In the rows, 128 means zero.
One turn sends every row of this set to another row. A few are shown first. Where does it send the rows asked after them?
K_783: [ 92 140  97 147  98 155  76 118 129 141 122 148 121 150 118 124 119 113]
K_145: [154 105 145 126 159 114 163 171  97 136 130 119 137 117 156  96 139 134]
K_90: [128 121 144 144 156 123 175 176  95 123 112 118 145 125 147 113 157 138]
K_946: [129 144 121 122  87 132 133  69 154  86 144 121 130 138 125 140 117 130]
K_572: [ 88 142 102 128  98 156  78 132 139 148 133 130 120 141 105 142 113 120]
K_300: [157 143  43 143 116 110 107 114 125 138 122 131 110 129 167 125 138 123]
K_874: [117  94 155 151 168 139 165 134  96 125 130 116 126 124 149 114 160 136]
K_248: [ 98 156  93 135  91 147  81 150 132 142 116 142 133 148 111 131 115 116]
K_436: [152 151  47 111 114 110 111 143 144 147 137 104 112 116 145 155 128 133]
K_953: [135 162 115 109  80 124 141 104 158  87 136 115 144 135 118 147 112 134]
K_363: [142 159 110 131  80 122 138  89 146  79 123 134 147 144 134 126 117 127]
K_860: [140 122  58 126 127 125 100  91 140 148 153 106  92 118 151 148 134 129]
K_765: [115 106 156 125 164 133 171 167 112 132 139  95 132 114 130 137 151 146]
K_919: [146  96 154 110 163 119 159 167 108 141 149 102 127 109 143 114 135 139]
K_6: [145  88 155 129 168 124 155 142  98 137 144 117 123 115 156  97 141 133]

K_363 turns into K_946
K_783 turns into K_572
Now find these:
K_860 turns into K_436
K_145 turns into K_6
K_765 turns into K_90

One turn sends every row of this set to another row. A few are shown first. Where does it send the rows asked after them?
K_612: [161  69 106 139  68 122 164 137 167 122 129 170  55 168 102 155 115 226
 148 133  60 138 155 167 159 111 119 124  98 142 136 184 109 120 151 110
 112 144 104 158 154 163  80 132  79 103 116 164 176 149  61 192 153 118
  86 208 118 129 137 140  86]
K_785: [ 88  91 111 184  19 113 144 124 170  75 134 169  53 154  83 143  80 209
 159  76 108 120 127 132 122  73 135  92 139 142 135 187  98 125 108 120
 137  83  96  98 100 180  90 113 100  78 179 127 140 126  76 160 176  88
 164 214  91 136 170 152  89]
K_763: [134  97 120 155 103  94 148 163 114  92 121 118 100 130 106 127  94 188
 194 111 119 102  96 144 123  93 110 101  95 110  95 164 113  87 167 138
 109 127  74  93 111 140 143  90 108  66 106 185  85  97  86 179 184 106
  82 135 137 160 152 193  96]
K_735: [152  74 137 133  55 105 137 120 149 136 127 157  49 169  75 140 126 213
 132 136  75 132 139 141 130 124  87 104 107 162 138 185 125  97 134 105
 126 103 118 149 158 135  79 134  53 113 107 173 168 157  99 197 165  95
  82 208 110 135 151 118 104]
K_668: [150  76 139 133  67 145 146 142 163 160 143 158  42 176 100 158 128 222
 155 129  81 130 106 125 129 112  86 122 128 156 129 161 104  93 155 109
 120 124 101 143 153 165  74 135  71 111 117 146 184 166  68 169 155 142
  82 193  96 151 134 120  95]
K_580: [ 65  97 117 180  87 110 131 170 101 117 161 162  93 123 105 108 123 126
 201 130 134 131 123 130 120  75 101  97 106 154 115 131  95 128 163 125
 136 103 104  79  90 122  93  90  82  80 121 149 142 103 123 170 144 133
 148 125 131 162 154 157 147]
K_405: [110 120 132 162 146  93 174 168  74 106 104 141 106 139 119 107 112 123
 171 120 116 148 134 136 137 142 113  95  91 128 131 144 126 125 153 150
 132 134 106 111 103 148 123  79 108  55 107 172 151  99 117 209 152  79
  95 146 114 169 178 188 145]
K_843: [128 108 146 166  74 114 165 124 140  85  99 144  70 156  87 143  84 213
 145  75  94 129 103  91 117 130 119  97 153 128 139 183 114  90 106 158
 130 106 101 118 118 203 124  91 125  73 180 134 145 126  83 190 163  60
  99 226  65 169 180 154  95]
K_286: [144 113 144 158  92  65 144 149 144  89  88 174  94 183 104 157  85 179
 166 106  61 168 125 100 152 109  97 101 127 141  99 141 114 148 107 155
 115 128 117 112 168 175  88 109  90  50 131 150 142  84 100 195 111  79
  85 233  87 121 167 122 113]
K_693: [127 105 102 147  56  79 166 157 150  86 150 175 103 201  86 150  97 160
 201 114  79 141  80 110 145  80 125 117 131 212 109 160 106 150 107 128
 117 135 114  89 115 197  76 129 103  85 154 128 187 140  87 160 143 122
 132 215 102 125 138 145  88]
K_931: [110  94 123 163  93  83 159 171 104  93 136 125 115 147 107 139  86 162
 215 108 111 121  90 139 135  84 123 108 119 130  92 157 101 124 161 145
 112 126  67  62 103 146 138  95 112  46 112 152 101 110  74 167 166 109
  93 125 125 145 151 197  83]
K_150: [103 119 131 154 134 119 158 183  83 122 115 134  85 131 133 107 125 135
 160 132 129 129 119 151 128 130 106  81  80 115 134 141 123  92 171 129
 141 128 101 130  93 155 117 101 100  83 109 182 163 101 110 192 193  96
 106 142 122 184 169 176 147]
K_511: [ 88 110 126 177  86 150 150 129 146 108 100 188  37 137 110 135 120 190
 132  81 103 139 145 110 119 107 123  95 131 128 159 157  99 121 125 136
 147 119 119 139 109 192  73  92 128  94 179 137 177 102  89 164 137  98
 159 230  67 165 178 151 148]
K_832: [ 84  96 102 185  72 130 137 175 126 106 173 154  80 113 110 108 109 139
 202 140 117 118 121 150 122  66 103 103  96 128 106 143  96  97 180 131
 121 108  97  99  90 140 116  99  65  88 124 156 136 102 103 185 172 137
 143 130 156 175 137 161 130]
K_771: [ 92 115 137 142 106  78 105 124 165 125 115 183  92 205  98 122 130 167
 182  80 109 177 122 122 138 126  96 127 135 173 128 140 120 146 120 125
 150 119 122 124 118 158  45 120 101  97 112 150 167 126 111 163 147 121
 142 204  57 139 194 121 123]

K_668 turns into K_735
K_931 turns into K_580
K_763 turns into K_832
Now find these:
K_286 turns into K_693
K_843 turns into K_785

One turn sends every row of this set to another row. A few are shown first. Where does it send the rows asked after them?
K_445: [154 125 152 119 110 101 125 106 123 117 141 145 174 106  81 176 125 113
 127 150 119 143 112 166 172 127 152 140 132 123 120 146  80 107 107  95
 135 151 135 114 159 136 119 119 111 146 142 136]
K_442: [125 168  85 128 148 116 136 141 149 158  79 125 102 142 117  96 128 167
 138 139 109 103 146 152  95 136 115 151 136  97 132 110 149 124 163 157
 142 115 134 155  75 125 116 148  96 112 120 121]
K_152: [123 113 143 160 150  96 163  98 110 170 115  86  95 113  94 105 141  89
 156 140 118 121 165 134  87 132 139 121 140 129 147 122 117 166 130 116
 132 140 112 151 169 101 137 142 116  95 144 136]
K_383: [ 90 114 132 140 149 103 148 139  88 162 109 131  90 134 125 105 175 106
 133 107 141 114 126 120 126 134 144  79 135 106  92 123 107 147 152 139
 150 156 133 138 137 140 125 155 139  79  85 134]
K_299: [143 184 107 130 144 147  97 158 146 126  86 109 128 130  96  85 132 143
 139 144 110  99 153 125  77 129 119 132 133 118 134 112 139 146 164 147
 144 111 137 177  92 137 131 135 130  94 127 138]
K_963: [126 137 103 128 118 122 130 168 130 112  68 124 134 142 136 139  97 177
 116 145 136 116 141 136 126 105 117 114 127 136  89 143 124  84  89 167
 152 100  97 141 159 107 134 148 102 143 122 154]
K_579: [108 130 127 129 137  96 165 110 130 164  75 139 135 111 124 124 146  82
 138  89 128  91 158 118  99 126 138 105 172 131  86 134 125 154 137 103
 113 166 149 189 129 122 145 155 138 151 135 134]
K_733: [115 134 177  82 117 114 134 105 103 142 185 150 142 116 109 161 127 115
 113  99 143 138  99 117 163 136 135 158 148 149 135 147 127 127 145 120
  88 148 150 109 110 152 112 128 154 154 156 134]
K_516: [145 143 164 126 110  97 129 108 155 103 166 154 187 104 114 170 135 103
 136 156 105 127 128 157 141 136 146 153 129 119 134 144  81 116 103 106
 137 142 133 125 156 109 136 103 118 128 159 123]
K_656: [107 134 194  85 112 103 141 119 144 128 182 163 143 121 157 155 129 114
 107  93 146 133 107 112 141 147 133 146 142 135 140 148 128 120 150 149
  90 146 152 125 106 141 126 114 170 140 152 117]
K_467: [109 120 124  93 122 169 140 149 117 125 118  96 117 140 141 123  99 155
 104 124 148  99 138  94  87 129  74 139 116 140 125 143 187 115 126 149
 113  94 110 128 139 111 157 158 140 156 128 141]
K_275: [112 164 110  89 138 144 123 129  93 117 138 141 142 130 107 130 117 153
 125 160 146  74 110 111 111  84 111 161 140 163 123 131 133 113 113 164
 144 119 109 135 120  64 119 138 115 118 109 162]
K_33: [133  87 169 139 106 143 138 126 127 136 126 122 129 113 129 141 109 123
 101 121 125 176 112 161 168 146 107 115 113 124 134 163 118 129 121 116
  94 142 118  90 143 188 127 127 147 146 139 137]
K_517: [124  94 172 162  99 128 147 134 160 124 134 132 125 111 163 141 123 124
 106 135 119 167 112 171 165 147 109 114 106 108 138 160 107 129 112 141
 112 133 112  91 136 165 129 109 132 110 128 121]
K_678: [158 146 114  99 142 114 121 137 162 132  65 114 102 132 101 114 123 146
 128 133 126 104 156 134  62 123 141 131 136 104 143 109 151 111 184 160
 144 105 134 160 100 123 132 140 136 120  84 119]

K_299 turns into K_678
K_579 turns into K_383
Now find these:
K_733 turns into K_33
K_517 turns into K_516
K_467 turns into K_963

One turn sends every row of this set to another row. A few are shown first. Where does it send the rows asked after them?
K_543: [ 73 123 138 159  93  90 139 112  88  98 122  98 176 139 179 141 142 167
 176 152 149 166 124 180  98  72]
K_129: [ 92 123 155 169 112 110 140 127  74  94  97 102 169  99 179 146 105 155
 144 150 166 162 136 176 120  78]
K_483: [112 136 172  79 136  90 127 115  98  89 137  98 160 118 102 126  84 138
 149 118  78 106 135 147 113  87]
K_316: [ 92 130 164 128 140  63 142  98 140  77 131 105 123 134 171 124 100 186
 181 167 147 103  93 124 104  84]
K_819: [ 91 100  91 163 139  91 150  97  81  75 133 116 167 106 186 116 119 209
 144 131 141 141 141 128 135 113]
K_709: [133 178 157 113 142 102 130 131 109 123 124 111 117 150 155 153  66 178
 146 155 143 151 137 140 115  97]
K_458: [ 78 132 103 132 145 110 124  76 145 121 140 106 120 148 129 138 151 129
 155 121  82 163 154 137  81 130]
K_460: [ 97 113 150 143 184 128 129  90 112 100 113 113 111  86 131 138 102 125
 123 119 107 146 152 110 127 118]
K_201: [ 91 122  60 160 122  96 147  97  97  93 137 113 170 125 189 122 128 197
 143 127 132 157 155 149 109 134]
K_823: [ 91 187 171 136 158 121 138  82 120 100 131 126 140  92 162 135  82 127
 142 110  93 106 151 154 121 154]
K_296: [ 92  92 113 191 121  95 133  91 117  94 120  98 124 129  85 125 120 151
 156 144  92 127 117 124 127 107]
K_615: [100 126  89 137 153 110 142 102  78  99 138 123 162 115 195 131 117 199
 131 117 137 169 164 132 128 121]
K_905: [ 69 178 147 138 119  85 138  68 131 104 162 120 151 156 144 125 133 151
 191 122  71 108 127 159 102 138]
K_869: [ 71 137 146 138 126 109 137 106 104 100 111 103 171 107 213 146 134 140
 155 137 161 173 147 181  83  93]
K_136: [107 167 111 144 110  89 142 108 168 103 110  95 124 127 176 135  78 152
 155 165 146 119 128 170  68 141]
K_378: [ 90 123 150 101 116  73 135  99 135  71 135  87 165 108 111 112  99 129
 163 126  77  82 122 161  86 107]
K_334: [103 162 169 180 115  97 140  98  89  95 135 121 146 128 106 127  79 164
 165 134  86  92 116 148 159 119]
K_797: [112 156 136  89 114  99 130 115 126  98 126  91 161 116 110 129  81 116
 139 117  74 109 152 178  83 124]

K_296 turns into K_460
K_201 turns into K_819
K_823 turns into K_905
Now find these:
K_316 turns into K_709
K_129 turns into K_869
K_378 turns into K_483

